In the rows, zero is written as 100.
Named turns come first, each shown by rows before and after it. Which turns, in which order, take the first row of each pair that follows to the second? Write the first one first, as in the answered first pair.
turn L:
[93,99,124,107,121,158,120,90]  ->  [69,81,132,134,136,102,124,81]
[78,93,101,126,93,30,106,86]  ->  [107,125,77,87,49,52,108,89]
[123,122,86,106,135,107,91,107]  ->  [118,116,90,114,141,96,92,105]
[108,132,68,118,114,76,92,109]  ->  [121,143,64,107,105,99,96,112]
turn B:
[89,83,97,111,119,112,99,109]  ->  [95,101,96,101,99,127,112,105]
[101,99,96,94,70,69,111,90]  ->  [82,86,107,107,96,59,95,97]
[100,97,87,113,106,93,80,109]  ->  [80,101,106,102,104,115,94,89]
[55,100,138,92,125,95,85,90]  ->  [106,135,96,75,55,109,122,86]
turn M:
[120,117,78,98,80,58,85,106]  ->  [105,132,86,85,90,62,70,106]
[94,57,112,93,52,100,107,81]  ->  [133,65,76,96,77,120,79,114]
[93,86,104,132,116,87,117,107]  ->  [99,105,98,116,134,104,89,119]
[110,104,81,107,92,94,115,100]  ->  [102,115,89,87,104,106,93,103]

Each pair is 2 to 3 turns apart.
[83,44,130,73,58,139,114,93]  ->  [87,60,121,60,113,152,66,114] : L then M then M
[99,115,79,118,80,53,133,82]  ->  [99,90,82,128,136,51,83,110] : L then B
[98,93,91,135,120,99,110,111]  ->  [83,102,105,128,109,93,130,95] : B then L
[158,67,70,132,124,132,96,125]  ->  [112,60,101,129,58,72,153,72] : M then M then B
[148,130,55,75,93,112,69,125]  ->  [136,99,81,89,38,124,136,88] : M then M then L
[103,157,83,95,104,116,126,90]  ->  [114,146,78,109,99,112,137,95] : M then M
[71,117,141,105,98,136,130,68]  ->  [121,160,88,75,99,119,70,104] : B then M
[97,96,74,118,126,84,103,122]  ->  [94,133,79,81,98,117,117,109] : B then B then M
[56,116,130,106,140,104,104,89]  ->  [86,94,113,137,104,106,153,82] : M then B
[109,119,89,76,42,108,142,84]  ->  [95,72,118,130,149,143,123,105] : M then L then L
[123,63,102,119,90,55,69,93]  ->  [78,77,145,95,79,77,88,62] : B then L
[97,135,83,80,100,88,80,82]  ->  [82,109,103,99,79,85,120,60] : L then M
[125,104,84,84,79,68,129,86]  ->  [124,97,108,82,111,142,128,93] : L then L
[99,124,95,87,98,93,127,67]  ->  [116,129,75,82,118,87,88,90] : B then M then L
[109,66,71,129,124,61,78,142]  ->  [73,117,96,52,109,70,52,127] : L then M
[82,110,100,107,50,94,157,80]  ->  [139,116,69,108,78,149,129,117] : L then M
[116,71,109,91,33,77,115,90]  ->  [113,59,130,92,67,148,113,95] : L then L
[100,88,113,82,100,116,71,114]  ->  [93,85,126,88,97,130,97,104] : L then B then L
[126,52,100,126,97,88,82,115]  ->  [82,65,122,106,100,60,75,97] : M then L then M
[137,108,71,113,85,69,97,122]  ->  [73,106,129,97,70,68,126,82] : M then L then M
[112,50,116,103,84,128,106,108]  ->  [77,53,135,94,93,102,97,95] : M then M then L
[119,133,76,79,105,94,69,116]  ->  [69,118,114,88,99,53,88,91] : M then B then B
[131,115,68,100,101,113,73,124]  ->  [81,112,121,89,68,122,125,78] : B then B then M
[67,83,140,100,82,97,133,68]  ->  [71,130,121,50,81,91,89,81] : B then M then M
[92,76,103,122,115,94,99,106]  ->  [81,89,112,114,96,106,120,91] : B then L
[64,49,158,82,107,125,81,95]  ->  [90,36,145,119,103,143,117,92] : B then L then L
[122,124,93,99,134,128,95,117]  ->  [120,140,80,83,93,95,103,107] : M then B then M
[110,70,83,79,95,61,80,121]  ->  [108,89,89,56,96,84,67,115] : M then L
[81,106,107,121,107,126,134,92]  ->  [95,109,88,129,89,91,138,95] : L then B
[91,100,147,86,139,121,80,116]  ->  [109,132,106,70,78,57,77,108] : L then L then L
[91,69,97,126,105,86,98,100]  ->  [113,80,86,120,100,125,109,104] : B then M
[82,118,106,88,83,86,108,81]  ->  [114,107,83,105,72,100,118,94] : L then M
[82,85,113,64,109,123,82,108]  ->  [73,79,108,85,106,72,80,103] : L then L
[122,77,86,105,104,103,106,107]  ->  [104,93,106,81,119,121,98,104] : M then B then L
[93,75,89,115,113,87,118,77]  ->  [73,95,100,85,133,101,94,77] : M then M
[51,66,136,109,135,54,59,103]  ->  [111,134,74,57,89,69,40,126] : B then B then M
[111,128,48,124,87,123,141,101]  ->  [117,131,31,113,96,78,98,119] : B then L then L
[119,119,78,94,108,94,85,116]  ->  [104,129,99,81,97,121,101,102] : B then B
[73,133,88,71,106,62,70,100]  ->  [48,95,112,101,101,54,108,78] : M then B
[92,139,111,101,135,137,99,108]  ->  [124,109,84,141,112,120,129,111] : M then M
[107,31,94,155,114,120,112,101]  ->  [83,36,109,153,94,101,137,76] : B then L
[50,100,142,80,109,100,94,84]  ->  [99,82,91,115,112,44,69,117] : B then B
[74,76,143,116,86,90,107,95]  ->  [136,103,98,98,69,139,96,118] : B then L then M
[90,129,104,59,88,97,73,87]  ->  [93,105,100,86,67,53,92,83] : B then M
[123,41,92,115,101,115,78,113]  ->  [111,46,100,122,120,122,78,110] : B then L then M
[126,105,109,90,64,99,135,86]  ->  [110,80,127,116,142,114,108,104] : M then L then L
[73,158,103,71,107,114,91,101]  ->  [93,128,92,105,56,104,144,85] : M then L
[83,115,89,107,91,82,131,99]  ->  [95,115,73,100,87,75,119,104] : B then L
[104,103,76,93,121,121,96,135]  ->  [93,93,81,112,129,87,98,131] : L then L
[94,74,126,172,152,108,107,106]  ->  [66,85,149,149,152,109,99,91] : M then M
[128,118,80,126,135,118,98,112]  ->  [82,138,119,93,113,128,121,81] : B then B then M
[48,116,120,89,139,87,99,108]  ->  [120,120,68,91,60,97,139,109] : M then L then L
[77,130,99,83,103,82,93,118]  ->  [114,123,77,93,96,109,99,131] : M then M then L
[81,64,140,100,125,103,72,95]  ->  [96,94,101,80,67,49,76,92] : L then L
[99,55,103,121,122,75,81,111]  ->  [122,118,82,60,90,122,73,114] : B then B then M
[147,84,52,109,83,102,92,130]  ->  [55,95,135,73,128,114,73,95] : L then M then L
